Each path below is one point turned by a fixed rotation once a step. After each direction that follows a path, write how fast that rotation turns it, in degrees each step (0 if it stays still).
Each turn is a multiple of 5 degrees from 10 to 175, or 0.
Each row of a path follows its step; steps can be skipped.
path 1
step 1: [  6,   5,  -4,   7,  -6,  15,  12,   0,   1,   1,   6,  -2,   3, -19,   4,
  10,   5,   1,  -7,  -1,  -8,   1,   9,   9, -13,   2,   4,  10,  -2,  -1,
   4,   8,   8,   5,  -5,  -3,   3,   0,  17,  11, -13,  19,  -3, -18,  -8,
 -19,  -6,   3,   9,  10,   0,   5,  -1, -15,  -3,  -5]
step 11: [ -5,   2,   5, -10,  -8,   0,  10,   1,  -6,   4,   1, -27,   0,  -1, -14,
  -4,  -2,  -3,  -9,  11, -20, -13,   1, -12,  -8,   4,  14,  -8,  -5,  -6,
  -7,   6,   8, -16, -15,  -4,   1,  12,  -5,   0,   1,  -8,  -6,   4, -14,
  11, -12,   0,   5,  -2,   1,  -7,   2,  -7,   1,  -6]
step 14: [ -7,  -4, -21,   3,   6,   0,  -6,  -1,   5,  -7,  10,   0,   2,  12,  -5,
  -5,   9,  -3,  -4,   3,   9, -20,  -3,   7,   7, -10,   1, -10,  -8, -11,
   8,  -3,  -9,   4,  -9,  -6,  -8, -17,   1,   4,  20,  -5,  -9,   5,   5,
  16, -11,   3,  -2, -15,  -4, -11,  -1,   9,  -6,  -8]
step 20: [ -6,  -3, -21,  -9,  -1,   7,  13,  19,   2,   0,   1,  -7, -14,  -8,  -3,
  11,  -5, -25,  -2,   8,  -4,  -4,  -5,   7,   9,  -1,  -3,  -7,   9,   3,
   4,   1,   7, -11, -12,   2,  18,  11,  -7,   5,  11,  -4, -12,   1,  -2,
   9,  -8,   9,  -3,  -8,  -3,   3,   6,   3,  -6,   4]
step 26: [  3,   0,   0,   3, -12,  -5,  20,   9,  11,  -6,  10,   8, -25,  16,   5,
   6,  -6,  -1,   3,  -3,  -9,  -2,   3,  -2,  -5,   5,   5, -14,  -4, -13,
 -11, -15,   5, -11,   6,  -3,  -1,  -3,   6,   1,   0,  -4, -11,  -8,  11,
   1,   5,  12,  -9,   4,   4,  18,   5,   4, -11,  -1]
step 29: [ -8, -12,   3,  -4,  13,   1,   0,   6,  -7,  13,  12,  -8,  -4,   4,   3,
  -2,  -5, -21, -14,   6,   0,   2,   6,  -8,   2,  12, -22,  -1,   0,  10,
 -17,  -5, -13, -10,  -4,  -9,  -3,  12,  -3,  -8,   0, -11,  -9,   8,  -4,
   8, -10,  10,   1,   0, -12,   4,  -6,  12,   4,   8]
step 32: [ 11,  16,  11,  -7,   1,   2,  -8,   6,  -8,   1,  11,   4, -18,   7,  10,
 -17,   1,  11,  10,  -2, -11, -17,  -1,   8, -18,   8,   4,  -1,  -6,  -7,
   1,   8,  -9, -11,  -4, -10,   6,  -6,   2,   8,  17,  -5, -14,   5,   1,
  -2,  -2,   0,   3, -11, -13,   4,  -1,   3,   0,  -3]
Directions:
[ 2,  2, -2, -2,  2, -1, -1, -4,  1,  0, -3, -3,  1,  2,  4,  0, -1,  2,
  1, -1, -2, -1, -1,  0,  8,  6,  2,  2,  2,  0, -2, -1,  2,  1,  0, -1,
 -3,  1, -1,  0,  1,  1, -2,  2,  0,  1, -2,  1,  2,  5,  1,  0,  3,  2,
  1,  1]
60
[ 0, -2, -1, -3,  0, -1, -1, -2,  1, -1,  0,  1,  3,  4,  2, -2, -2,  0,
  1, -3,  2,  3,  1,  2, -3,  2,  5, -1, -2,  0,  4, -1, -1, -1,  3, -3,
  1, -3, -1,  0,  4, -2, -3, -2,  2, -2,  2,  1, -4,  1,  4, -3, -1, -2,
  4,  1]
40
[ 1,  3,  1, -2,  2,  4,  1,  5,  2,  0,  1, -3,  1, -1,  1,  1, -1,  2,
 -3, -2,  1, -1, -3, -3, -3,  1,  1,  1, -4, -1,  0,  1,  0,  2, -3, -1,
  5,  0,  1,  3,  3,  3,  1,  1,  1,  0, -1, -1,  2,  1,  1, -3,  2,  1,
  5, -4]
35
[-2,  0,  1,  2,  4,  2, -3,  0, -2, -1,  1,  0,  0,  2,  0, -4, -1, -1,
 -3, -2,  1,  1, -3,  2, -1,  2,  2, -2,  4, -3,  2, -4,  4,  4,  1,  2,
  1,  4, -3,  4,  0, -1,  0, -1, -1,  1,  2, -2,  2, -5, -2,  0,  0, -1,
 -1,  0]
100
[-3, -1,  0,  0,  0,  0, -2,  0, -3,  2,  3, -4,  2,  0, -1,  1,  1, -3,
 -2,  1, -4,  1,  3,  2,  2,  1, -2,  2, -4,  2,  1, -2,  2, -2,  1,  2,
  6,  1, -1, -3, -1,  2, -2, -6, -3,  0,  1,  2,  0,  1,  0, -1,  3,  0,
  0, -1]
40
[-3,  0, -1,  0,  2, -1, -3, -1, -1,  2,  0,  3, -5,  2,  3,  2, -3,  1,
  1,  0, -1,  0, -4,  2, -4, -1,  0,  0,  1,  5, -2, -1, -2,  1,  0,  3,
 -2, -1,  2,  2,  0,  2,  1, -2, -2, -5, -3,  3,  2,  4, -4, -1,  2, -1,
  2,  2]
125
[ 2,  1, -5,  3,  2, -2,  0, -1, -2,  1,  0, -3, -3, -2,  7, -3,  0, -2,
  0, -1,  2,  1,  2, -2, -2,  2, -2,  0, -1, -3, -2,  1, -2, -3,  3,  1,
  3, -2,  2,  1, -3,  3,  0,  0, -1, -3,  0, -4, -1, -3,  2,  1, -2,  2,
  1,  3]
125
